data =
array([[115, 128, 133, 125, 114, 106, 133, 110, 117, 121, 145, 139, 112,
        143, 115, 109],
       [106, 108, 111, 150, 139, 109, 145, 123, 126, 145, 109, 150, 108,
        146, 146, 144],
       [127, 127, 141, 119, 133, 138, 123, 131, 131, 149, 137, 136, 123,
        140, 144, 139],
       [125, 117, 116, 132, 106, 142, 109, 151, 122, 105, 134, 151, 112,
        138, 133, 136],
       [150, 105, 131, 148, 141, 126, 113, 111, 117, 113, 122, 115, 122,
        137, 107, 142],
       [122, 111, 114, 118, 134, 113, 104, 140, 136, 112, 113, 121, 123,
        138, 112, 122],
       [148, 115, 145, 120, 122, 144, 150, 112, 134, 130, 127, 131, 132,
        139, 132, 145]])
Rows and columns are counted from 1.
(1, 1): 115
(7, 6): 144
(2, 4): 150
(1, 3): 133
(5, 12): 115
(5, 13): 122
(3, 8): 131
(3, 9): 131
(6, 10): 112
(2, 11): 109
(2, 1): 106
(1, 10): 121
(3, 6): 138
(6, 2): 111
(6, 12): 121
(5, 14): 137
(7, 13): 132
(1, 7): 133
(2, 13): 108
(3, 15): 144
(1, 5): 114
(6, 5): 134
(1, 6): 106
(4, 7): 109
(7, 8): 112
(3, 14): 140
(1, 9): 117
(7, 9): 134
(6, 3): 114
(5, 15): 107
(2, 9): 126
(3, 4): 119
(2, 2): 108
(6, 13): 123

B =
[[124 129 109 129 149 137 109 121 144 114 124 132]
 [124 129 109 129 148 136 110 122 143 115 124 131]
 [136 131 150 131 113 124 150 138 117 145 136 129]
 [124 129 108 129 150 137 108 121 145 113 123 132]
 [135 131 148 131 113 124 148 137 118 144 135 129]
 [124 129 108 129 150 137 108 121 145 113 124 132]
 [124 129 109 129 149 136 109 121 144 114 124 131]
 [135 131 149 131 113 124 149 138 117 144 135 129]
 [124 129 109 129 149 136 109 121 144 114 124 131]]
Indices start at 1.
(1, 1) -> 124
(2, 3) -> 109
(1, 8) -> 121
(2, 1) -> 124
(4, 12) -> 132
(4, 4) -> 129
(2, 8) -> 122
(8, 11) -> 135
(1, 10) -> 114
(9, 8) -> 121
(4, 1) -> 124
(4, 3) -> 108
(7, 3) -> 109
(7, 7) -> 109
(4, 9) -> 145
(4, 8) -> 121
(5, 12) -> 129
(4, 2) -> 129
(9, 6) -> 136
(6, 7) -> 108
(3, 7) -> 150
(9, 4) -> 129
(1, 9) -> 144
(7, 11) -> 124
(6, 1) -> 124
(2, 5) -> 148
(3, 10) -> 145
(7, 9) -> 144
(4, 10) -> 113
(8, 5) -> 113
(8, 4) -> 131
(2, 4) -> 129

a =
[[121 121 125 131 128 129]
 [139 115 129 121 143 125]
 [125 135 122 137 125 127]
 [125 127 121 127 134 132]
 [138 100 134 122 128 132]
 [142 124 133 136 128 132]
 [151 128 126 137 136 128]
 [127 141 132 138 125 125]
 [125 141 130 120 121 131]
 [127 110 136 130 124 130]
 [118 115 131 137 128 135]
 [124 127 125 137 123 129]
 [125 100 125 105 129 124]
 [127 125 131 136 125 133]
 [129 143 130 139 120 126]
 [111 129 125 128 133 128]]
Rows and columns are counted from 1.
row 1 col 1 = 121
row 7 col 2 = 128
row 12 col 4 = 137
row 6 col 1 = 142
row 3 col 5 = 125
row 4 col 3 = 121
row 12 col 1 = 124
row 10 col 1 = 127
row 11 col 6 = 135
row 4 col 5 = 134
row 8 col 5 = 125
row 11 col 5 = 128
row 13 col 5 = 129
row 2 col 6 = 125
row 16 col 4 = 128
row 7 col 1 = 151
row 5 col 5 = 128
row 2 col 3 = 129
row 14 col 1 = 127
row 13 col 6 = 124
row 1 col 5 = 128
row 16 col 5 = 133
row 2 col 4 = 121
row 1 col 4 = 131
row 5 col 2 = 100
row 5 col 6 = 132
row 2 col 1 = 139
row 5 col 3 = 134
row 2 col 5 = 143
row 8 col 1 = 127
row 6 col 2 = 124
row 5 col 4 = 122
row 8 col 3 = 132

m =
[[150 151 146 109 150 109 149 149 108 151 108 106 106 109 151]
 [111 113 111 145 109 143 108 111 145 111 142 145 146 142 112]]
Indices start at 1.
(1, 1) => 150
(2, 2) => 113
(2, 10) => 111
(1, 8) => 149
(1, 15) => 151
(1, 3) => 146
(2, 11) => 142
(1, 6) => 109
(1, 12) => 106
(1, 2) => 151

X =
130	125	124	128	132	132	129	136	129	124	129	126	122	125
125	131	129	134	128	133	120	123	122	118	123	121	114	123
130	125	134	141	133	134	135	123	126	137	138	125	122	127
123	129	134	109	130	128	133	130	128	124	128	137	125	130
130	129	125	127	137	123	124	124	118	124	122	124	141	128
136	129	153	138	129	130	124	133	129	121	130	115	121	130
127	130	129	112	127	129	132	131	148	142	119	118	110	125
121	125	129	131	132	130	131	129	137	135	128	115	127	125
133	125	129	119	129	129	124	130	120	134	131	126	125	127
122	127	125	109	126	132	120	127	121	121	130	126	131	124
Rows and columns are counted from 1.
(1, 1) => 130
(8, 8) => 129
(9, 13) => 125
(1, 2) => 125
(4, 8) => 130
(8, 13) => 127
(8, 5) => 132
(3, 12) => 125
(2, 14) => 123
(10, 7) => 120
(1, 3) => 124
(8, 10) => 135
(5, 9) => 118
(5, 1) => 130
(5, 7) => 124
(7, 14) => 125
(7, 2) => 130
(2, 13) => 114
(8, 14) => 125
(3, 7) => 135
(5, 2) => 129
(2, 6) => 133
(2, 1) => 125
(7, 4) => 112
(1, 12) => 126
(9, 12) => 126
(7, 12) => 118
(4, 2) => 129
(7, 10) => 142
(9, 5) => 129
(10, 6) => 132
(8, 12) => 115
(2, 12) => 121
(6, 2) => 129

grid =
139	115	112	115	115	138	139	116
111	149	148	147	147	111	110	149
112	145	147	145	144	114	113	144
140	114	113	115	115	141	139	113
144	110	108	108	110	144	145	110
113	144	145	143	142	115	115	144
115	142	146	143	142	116	114	143
Rows and columns are counted from 1.
row 1 col 1 => 139
row 1 col 6 => 138
row 3 col 7 => 113
row 5 col 6 => 144
row 3 col 3 => 147
row 1 col 2 => 115
row 7 col 2 => 142
row 6 col 5 => 142
row 4 col 7 => 139
row 6 col 1 => 113
row 6 col 6 => 115
row 4 col 1 => 140
row 6 col 8 => 144
row 7 col 7 => 114
row 4 col 3 => 113
row 4 col 4 => 115
row 2 col 2 => 149

M =
[[153 103 107 157 135 103 136 108 112]
 [151 103 107 156 136 104 135 107 112]]
Rows and columns are counted from 1.
row 1 col 1: 153
row 1 col 9: 112
row 1 col 5: 135
row 2 col 9: 112
row 2 col 8: 107

x =
[[129 120 133 118 133 129]
 [129 114 139 112 139 130]
 [127 143 118 149 118 125]
 [127 135 122 135 122 127]
 [130 110 143 106 143 131]
 [130 108 146 102 146 131]]
Indices start at 1.
(1, 1)	129
(1, 4)	118
(4, 4)	135
(3, 4)	149
(1, 3)	133
(5, 5)	143
(2, 3)	139
(3, 2)	143
(4, 5)	122
(3, 1)	127
(3, 6)	125
(5, 3)	143
(2, 6)	130
(2, 5)	139
(4, 3)	122
(1, 2)	120

W =
[[127 155 143 139 127 117 127]
 [127 120 136 121 119 103 118]
 [150 145 148 119 113 109 136]
 [111 150 106 105 115 102 106]
 [138 115 147 153 128 136 145]]
Rows and columns are counted from 1.
(1, 1)	127
(5, 1)	138
(4, 2)	150
(3, 6)	109
(3, 4)	119
(2, 3)	136
(3, 5)	113
(5, 2)	115
(5, 6)	136
(5, 7)	145
(5, 3)	147
(2, 6)	103
(1, 2)	155
